In the data rows, 128 means zero.
Some points:
[151 203 159  80 123 175  69 127 156 104 184 115 156 117 134 145 114 171 217 140 199 150 141 127  81 149 193 147 121 134 187 146 186 113  53  95  54 171 149  75 131 120  73  78 180 180 100 138 129 127 124]
[ 96  92 144  70 101 157 156 121 158 178 139 103  59 215 178 139 100 142 159  96  72  93  71  68 109 126 139 178 124  74 148 126 124 124 147 156 146 192  92  90 124 169 231 132 149 200 121 159  41 164 170]
[156 145 111 201 113 173  83  94 105 145 159 113 135 152 130 134 114  47 131 114 174 208 115 132 151  85  93 100 202  66 107 175  83 123  95 227  57 125 133 175 110 129 142 185 133 141 128 183  81 122 111]
[117 149 122 130 111 116 131 188 115 161  81  76  78 124  78  69 129 201  75  98 146 153 116 116 152 181  88 160  87 100 192  95 195 103  63 169 101 109 123 203  84 126 118 137 150 116 101 139 105  44 198]
[119  96 120 153 202 123 155 142 173 129 112  96 159  84 114 156 202 143 137 213 169 118 174 107 161 138  99  72 126  64 105 158 112 132 139  85 135 196 101 128 130 224 121 124 192 150 197 216 153 102 209]
[116 107  68  85  48 135 169 151  94 111 194 156  85  72 123  67 135  76 106 145 155 153 148  35  70 191 135 133 156 126 156 105 104 141 145  84 161 197 209 168  91 130 123 114  75 107 109 180 171 122 128]
[189 167 161  95  52 147 161 163  75 185 163 152 212 143 101 133  78 132 100 143 173  91  64 119 156 132 119 128 113 155  86 122 127  94 206 178 172 133 122 196 142 140  96 113 177 221 164  81 153  92 124]
[146 118 140 195 109 189 122  95  96  40 165 171 130 107  79 153 140  91 133  99 107 140 209  85 143 123 132 237  67 134 137 164 101  48 118 114 152 119  61 114 107 160 171 132 148 143 147  83 105  76  73]
[ 45  41 150 147 128 169 122 129  94 204 116  40 127 121 114 157 142 108  67 154 145  75 176 152  67  82 191 127 136 112 149 148  60 106 124 159 128  89 172  75 156 105  57  89  94 160  80  78 138  89 162]
[ 94 175 143 107 119 176  31 130 152 200 110 166 112 152 148 206 157 115 102 182 152 157 144 153 121 208  98 147 137 183  85 173 163 150 172 136 164 150  83 146 103 182 161  84  29  81  75 136 102 104 129]
[115 154 128  76 124 149 132 162 192 109 121  75 116  96 229 100 163  62 101  74 125 120 145 177 197 114  79 182 131 114  61 183 111 111 134  73 103 123 146 163 148  69 179 111 175 168  81 102 191 119 144]
[242 131 117 170 118 103 117 128 173  99  63  64 145  58 121 152  84  76  84 119  87 127  87 139  57 145  76 103  98 205 140  86  99 145 145 163 109 190 127  48 134 163 148 153 161 146  44 148 148 122 105]
[126 174 105 197 189 180 180 108 193  75 105 119 172 180 139  86 142 199  83 121  84 169 143  68 122 114 121 107 169 123  75 149 175 170 155 148 162 185 159 130  91 125  69 144  81 184 106  20  90 137 123]
[117 112 108  81  81 147 167 136 159  32  82 147 110  90 131 173 191 116 137 164 188 155   0 145 157  39 183  89 108 119 139 110 129 171  78 162 162 102  87 139 129 114 131  92  78 148 115 142 104  93  92]
[141 142 201 176 104  48 149  88 140 150 127 173 109 161 161  82 199 101 112 150 151 109 130  85 107 131 178  48  94 136 165 161 112 112 147  76  70 107 133 202 167 175 127  94 180  96  57  93  67 158  85]
[ 48 119 132 174 207 133 139 214  66 148  63 181 156 125 159 107  53 129 166 144 113 125 113  90 146 122  91 105 104 192 137 158 110 149 139 100 151 112 148 119  99  84 106  84 182 155 112 209  83 116  44]
[101 130  79 108 151  82 152  74 127 156 186 104 150 132   9 166 132 155  77 138  56 152  94 175 162 124 114 190 124 154 114 111 114 141 125  50  73 141 163 159 209 132 141 147  73 201 111 187  99 156  82]
[120  96 209 104 117 152  75  85  68  47  64 113 190 174 103  61 130 139  97  31 154 146 123 174 100 147 116 129 182 110 148 120 131 136 178  80 168 156 154 104 169 135 133 124 103  80 174 173 112 115 134]
[211  87 135 107 154  89 102 180 188 170 170 123 137 153 136 187 134 145 125 103 112 151 183 145 193 104 177 182 126  83 141  88 113 174 133 164 176 223 175 152 132  68 101 122 167  38 124 127  88 107  64]
[100 117  68  94 106 127  87 125 188 178 153 112 109  96 107  80  94 102 147 116 187 196 167 109 113 109  98  98  35 114 131 120 162 130 190 129 176  94  94  75 240 113  87 182 121 133 179 111  91 135 112]
[167 133  69 102 134 155 167 137 157  85 133 147  79 128 118 161  83 117 159 120 127 103 112 178  43 124 151 155 141 153  71 179 148 142 175  87 120  71 166 163 129 146  54 164 191  36 134 173  52 126 197]
[ 56 195 144 174  71  91  56 148 152 110 135 127 174 105 166 148 156 171 109  72  65 105 116 117 109  49 139 152  85 182 145 130  51 107  99 145 161 146  88 174 105 122  66 145 104 116 160 159 150 200 204]
[ 67 110  95 119  87 118 112 145 183  77 150 201 148 170 142 221  79 150  17  93 146  94 149  99  98 156  84  58 127  92 126  85 134 107 144 141  36 103 151 102 111  92 168 107 167 114 195 106 130 149  95]
[171 109 168 121 131 156  86 173 129 143 136  88 149 122  97 160 134  66 179 136  57  86 115 101 151 131  94  73 136  81 168  66 150 125 171  28 112  97  81 153  28  74  90 163  53 151 119  97  76 124 160]
[133 152 154 168 111 161 156  74 146  91 190 127 144 168 169  49 134  95  81 231  79  87 128 179 186 189 110 130 103 122 141  75 140 106 104 173 157  85 131  61 156  55  89  97 138  75 139 194 115 142 151]
[118 203 120  67 194 135 187  95 137 137  55 121 162 147 103 144  81  88 116 147 173  51 185 105  95  70 134 184 134  73 189 121 154 100 158 171 122 122  84 169 107 122 133 157  70 106  80 182 191 170  90]
[137 151 156 121 145  69 108  64  76 136 106  88 137  92 170 149  45 107 149 151  73 130  95  63  77 144 151 109 118  88  47 164 128 152  25  99 154 130 108 172 188  87 141  91 104 106 186  95 128  69 124]
[104 105 163  67 183 142 151 119 108 125 224 120 172 132 121 164 165 102 131  88  53 151 110 129 105 125  84  63 103 166 198 213 198  96 112 191 188 114 181 141 137 137 160 188 127  97 120 111 195 131 143]
[141 134  68  97 104 122 101 141  93 148 106 187 156  92 155  84 150 202 158 122  58 103 166 186 125 114 211  60 153  84  61 125 167  14 156 150 106 151 107  96 130 135 159 154  94 128  73 163 126  64 110]
[ 86 158 168 152 176  97 111 118 159 171 102 242  93  95  86  92 190  73 166 143 127 151 110 188  33 141 119 170 165  83 109  58 120 140 119 133 165 129 161 126 109  75 138 149 186 177 165 109 127 139 140]
[151  99 189 149  99 121 161 125  91 116 134 159   9 174 153 110 105 157 126 129 102 137 170 204 117 103 105 104  47 130 127 185 145 182 142 154  62 188 109 118  94 122  73 150  55 185 174 157 199 126 120]
[137  99  70 135 159  41  95  71 168 118 153 146  71 150  82 106 145 141 166  92 170  60  94  97 169 142  87 132 249 201 169 193 128 105 153 158 122 137  68  98 136  71  86  76 120 141 122 120 144  99 132]
[158 123 159 227 109  99 200 238 149 112 117 155 148 173 130 167 134 141 199 124 150 151 142 102 113 152 154 152 153 136 124 116 144 135 122 136 122  76 119 105 238  86 191 129  57 137 108 135 166 119 198]
[ 71 167 122 164  82 100 129 148 111 124 115 103 121  62  86 110 106  85  93 117  98  78 165 147 213 158 255 116 178 130 156 162 193 246 136 130 145 106 124  89  97 150 175 165 170 133 148 100 131 123 122]
[116 158 104  88 125  58  86 165   0  67 146  92  76 154 176 182 183 182 132 176 136 125 142 104 116 149  66 154 164  79 119 107 118 167 150 130 140  94 130  87 153 138  99 200 175 124  91 102 128 145 104]
[143  90 129 179  69 131 153  60 145 192 140  69 143  99 151 151 138 178 151  96 105 210 122 110 118  61  98 160 156 120 110  86 199 135 167  90 142  37 134  96  78 159 129  45 158 102 136 167 202 161  85]
[120  34 139  85  74 140 165  55 117 146  60 197 165 104 142 139 145 114 188  91 123 107 183 107 185 174 102 124 139 175  88  78 125 159  28 155 108 122 124 144 147 161  60 168 157 125  98 114 133 170 145]
[120 161 137  75 129 151 158 150  65 150 117 125 116 174  79  92 139 124 115 193 166 178 153 113 152  23 130 100 151 244  92  89 132 122 105  90  86 189 102  85 117 102 193 137 173  61 140  82 137 136 180]
[154  79  78  91 184  27  84 156 130  96 138 177 167 207 134  82  69  81 107 127 137 172 118 152 150 105 147 153  74  93 107 127 119 131  74  96 170  87 141  90  74 216 123  83 109 146  95  95 167 146 165]
[158  96  80 146 201 209  54 115 127 165 112 163 111 142 170  91 168 151 131 150 112 100  35  80 146 138 183 167 101 152 169  91 106 163 156 110  54 105 139 155 158 161 125 170 146  75 187 109 225  81 123]
[106  74 186 129 157 125 152 132 161 103 136  93 108 107  97 131  73 187 117 154 153 192  75 152 125 217 203 116 151 129  83 149  57  82 140 118 138  94  53 149  81  94 128 174 158 117 115 115 174 202 102]
[ 92 141 124 169 110 101 165 163 152 155 132  68 135 165 140  91 154 121 193 126 204  54  84 178 118 136  94 144 125 142 105  98 126  84  63 103 117 150 183 100  89 196 150 186  84  70 184  97 116 104  35]
[152 128 111 150 132 165 142 153  81 137 125 142 130  29  91 115  99 135 153 120 105  98  91 168 145 125  70 150 106  71 135 177 129 122 135 149  90 164 113 118 151 141 144  35  96  62 141  28 103 242 145]
[208 160  72 147 175 170 129 112  83 134 108  92  55 156 117 161 161 142 107  65 157  97 180 149 128 142 159  44 116 172 127  89 118 113  76 122 214 101 146 180 144 111 174  73 141 171 169 146 121 198 111]
[143 145 157  89 160 108 153  67 146 101 132 130 147  61 190 108  92 198 161 153 133 152 180 150 176 129 104 126 144 166 192 101  19 152 163 152 106  45 188 130 110 145 197 112  79 154 155  99  74  95 166]
Along one direction, these points spread out more than along any other. Take the direction at right angles to it along which they spread out most. Go by this last direction. Where along it does each point below lie, from 0 to 99? The average is 50, and the first point in the table lies past the average. One standard deviation of the points above along it is 16.
[119  96 120 153 202 123 155 142 173 129 112  96 159  84 114 156 202 143 137 213 169 118 174 107 161 138  99  72 126  64 105 158 112 132 139  85 135 196 101 128 130 224 121 124 192 150 197 216 153 102 209] 65
[ 96  92 144  70 101 157 156 121 158 178 139 103  59 215 178 139 100 142 159  96  72  93  71  68 109 126 139 178 124  74 148 126 124 124 147 156 146 192  92  90 124 169 231 132 149 200 121 159  41 164 170] 79
[120  96 209 104 117 152  75  85  68  47  64 113 190 174 103  61 130 139  97  31 154 146 123 174 100 147 116 129 182 110 148 120 131 136 178  80 168 156 154 104 169 135 133 124 103  80 174 173 112 115 134] 48
[ 67 110  95 119  87 118 112 145 183  77 150 201 148 170 142 221  79 150  17  93 146  94 149  99  98 156  84  58 127  92 126  85 134 107 144 141  36 103 151 102 111  92 168 107 167 114 195 106 130 149  95] 44
[ 48 119 132 174 207 133 139 214  66 148  63 181 156 125 159 107  53 129 166 144 113 125 113  90 146 122  91 105 104 192 137 158 110 149 139 100 151 112 148 119  99  84 106  84 182 155 112 209  83 116  44] 37
[120  34 139  85  74 140 165  55 117 146  60 197 165 104 142 139 145 114 188  91 123 107 183 107 185 174 102 124 139 175  88  78 125 159  28 155 108 122 124 144 147 161  60 168 157 125  98 114 133 170 145] 26
[158  96  80 146 201 209  54 115 127 165 112 163 111 142 170  91 168 151 131 150 112 100  35  80 146 138 183 167 101 152 169  91 106 163 156 110  54 105 139 155 158 161 125 170 146  75 187 109 225  81 123] 55
[137 151 156 121 145  69 108  64  76 136 106  88 137  92 170 149  45 107 149 151  73 130  95  63  77 144 151 109 118  88  47 164 128 152  25  99 154 130 108 172 188  87 141  91 104 106 186  95 128  69 124] 24
[152 128 111 150 132 165 142 153  81 137 125 142 130  29  91 115  99 135 153 120 105  98  91 168 145 125  70 150 106  71 135 177 129 122 135 149  90 164 113 118 151 141 144  35  96  62 141  28 103 242 145] 35
[ 56 195 144 174  71  91  56 148 152 110 135 127 174 105 166 148 156 171 109  72  65 105 116 117 109  49 139 152  85 182 145 130  51 107  99 145 161 146  88 174 105 122  66 145 104 116 160 159 150 200 204] 32
[143 145 157  89 160 108 153  67 146 101 132 130 147  61 190 108  92 198 161 153 133 152 180 150 176 129 104 126 144 166 192 101  19 152 163 152 106  45 188 130 110 145 197 112  79 154 155  99  74  95 166] 17
[151 203 159  80 123 175  69 127 156 104 184 115 156 117 134 145 114 171 217 140 199 150 141 127  81 149 193 147 121 134 187 146 186 113  53  95  54 171 149  75 131 120  73  78 180 180 100 138 129 127 124] 64
[104 105 163  67 183 142 151 119 108 125 224 120 172 132 121 164 165 102 131  88  53 151 110 129 105 125  84  63 103 166 198 213 198  96 112 191 188 114 181 141 137 137 160 188 127  97 120 111 195 131 143] 57
